Small tables with named rows and columns. After each table, cells are looked up by row and column.

sapu
         vuk  navariv  tusoboz  siv  vop  tisuzom  zeri  fisutak
fevov    -29      -29      -29   10  -29        9   -29      -29
las      -10       -9       -9   58   -9       58    -9       -9
mibo     -16      -16      -15   50  -15       50   -15      -16
vuz      -42      -42      -42   16  -42       14   -42      -42
bif      -10      -10      -11  -54  -11      -55   -11      -10
vog       34       34       34  -26   34      -24    33       34
gupovom  -16      -16      -16  -24  -17      -25   -17      -16
nonosa   -10      -10      -10  -35  -10      -34   -11      -10
besugos  -11      -10      -10   55  -10       55   -10      -10
vaned    -25      -25      -25   14  -26       13   -25      -25
saluda    45       45       45  -11   45       -9    45       45

siv of saluda: -11
tisuzom of saluda: -9
zeri of mibo: -15
zeri of bif: -11
tusoboz of vaned: -25
tusoboz of vog: 34
tisuzom of vuz: 14
siv of vaned: 14
tisuzom of vaned: 13
navariv of gupovom: -16
vop of vog: 34
navariv of vaned: -25
vop of nonosa: -10
navariv of besugos: -10

kilu =
|  | genivas | kap | ranav | muliri | buvated | bolur | bimege |
|---|---|---|---|---|---|---|---|
| gupa | 2080 | 6937 | 3302 | 1113 | 7588 | 5002 | 9771 |
| voseze | 2947 | 1600 | 5978 | 4096 | 6028 | 6588 | 5522 |
| nesak | 1581 | 5769 | 3998 | 661 | 7736 | 5468 | 9794 |
| vug | 1732 | 6309 | 3689 | 743 | 7725 | 5266 | 9893 |
| ripala | 1603 | 5886 | 3933 | 663 | 7741 | 5426 | 9829 |
| potused | 2048 | 6893 | 3330 | 1074 | 7604 | 5021 | 9791 |

bolur of gupa: 5002
kap of potused: 6893
muliri of nesak: 661
buvated of vug: 7725
bimege of nesak: 9794
genivas of ripala: 1603
bimege of potused: 9791
ranav of nesak: 3998
genivas of gupa: 2080
bimege of gupa: 9771
kap of ripala: 5886
bolur of ripala: 5426
buvated of gupa: 7588
bolur of potused: 5021
ranav of voseze: 5978
bolur of voseze: 6588
genivas of vug: 1732
ranav of vug: 3689
genivas of nesak: 1581
Which row has the largest bolur? voseze

Table pep
,muv,vuvi,siveki,gokirat,mugi,fili,nilun,seleg,maf,relup
pamil,4.06,8.06,2.24,7.61,7.98,6.58,7.35,2.72,2.44,2.47
rivopan,3.39,3.58,8.17,3.86,3.49,8.28,3.86,8.22,8.20,7.94
dufonug,8.22,7.71,2.25,2.96,3.31,2.75,2.91,2.56,4.76,2.38
nimun,2.05,2.29,8.01,8.09,2.34,8.32,6.85,7.89,8.15,8.35
bab,8.07,8.10,2.80,2.82,7.87,2.56,7.34,2.23,2.13,2.52
zerav,8.05,2.05,8.37,3.48,2.30,4.50,2.30,8.08,8.04,8.27

fili of zerav = 4.50
relup of bab = 2.52
relup of zerav = 8.27
gokirat of bab = 2.82
vuvi of rivopan = 3.58
maf of bab = 2.13
mugi of bab = 7.87
Which row has the largest fili? nimun

ran:
columns: zumipim, sagogeg, bikoli, gezik, kigav, miradak, teb, vef, geg
rur: [734, 363, 157, 773, 331, 335, 863, 877, 954]
dasa: [158, 778, 914, 160, 932, 677, 181, 161, 120]
lamufi: [142, 907, 166, 894, 135, 922, 819, 937, 824]
sule: [186, 247, 878, 166, 908, 234, 116, 142, 161]
gonugoz: [190, 322, 889, 891, 190, 911, 896, 903, 914]
nif: [900, 902, 180, 890, 147, 190, 161, 890, 111]
dareke: [142, 166, 887, 224, 741, 866, 892, 176, 822]
sekagag: [162, 889, 799, 905, 115, 929, 887, 916, 855]
zapim: [340, 852, 508, 924, 134, 891, 187, 866, 186]
roka: [924, 899, 166, 887, 193, 859, 434, 913, 275]
malob: [161, 812, 891, 193, 938, 849, 117, 156, 204]
bekugad: [192, 668, 916, 144, 914, 163, 162, 196, 177]
san: [772, 789, 158, 844, 261, 681, 870, 908, 404]

kigav of san is 261
teb of dasa is 181
miradak of dasa is 677
sagogeg of bekugad is 668
bikoli of nif is 180
zumipim of sule is 186
zumipim of nif is 900
gezik of dareke is 224
bikoli of dasa is 914
sagogeg of lamufi is 907
miradak of lamufi is 922
Row with the largest geg: rur

diveve.tsv
	ganitif	raz	vum	fadez	zil
vug	-0.409	0.583	0.451	0.642	-0.540
zeded	-0.598	0.627	0.602	0.632	-0.552
rim	0.617	0.337	0.641	0.621	-0.574
gav	-0.310	0.620	0.598	-0.467	0.603

rim, raz -> 0.337
rim, zil -> -0.574
vug, fadez -> 0.642
gav, vum -> 0.598
gav, raz -> 0.620
zeded, zil -> -0.552
zeded, fadez -> 0.632
gav, zil -> 0.603
zeded, raz -> 0.627
vug, ganitif -> -0.409
Which row has the largest ganitif? rim

lozin =
|  | renif | vok | dumon | vulu | geg | fene |
|---|---|---|---|---|---|---|
| ruv | 7.66 | 8.75 | 9.25 | 1.80 | 6.01 | 8.77 |
| bugakem | 5.65 | 8.77 | 9.05 | 1.53 | 6.09 | 8.99 |
| kene | 9.16 | 9.35 | 1.98 | 2.33 | 8.72 | 1.99 |
| bimogon | 8.75 | 9.13 | 1.72 | 7.66 | 9.06 | 2.38 |
| rab | 3.83 | 8.64 | 2.37 | 9.02 | 3.88 | 1.65 |
| rarus | 9.16 | 8.89 | 1.78 | 7.62 | 8.91 | 1.88 |

vok of rarus = 8.89
fene of rarus = 1.88
dumon of bugakem = 9.05
vok of rab = 8.64
vok of ruv = 8.75
vulu of kene = 2.33
fene of kene = 1.99

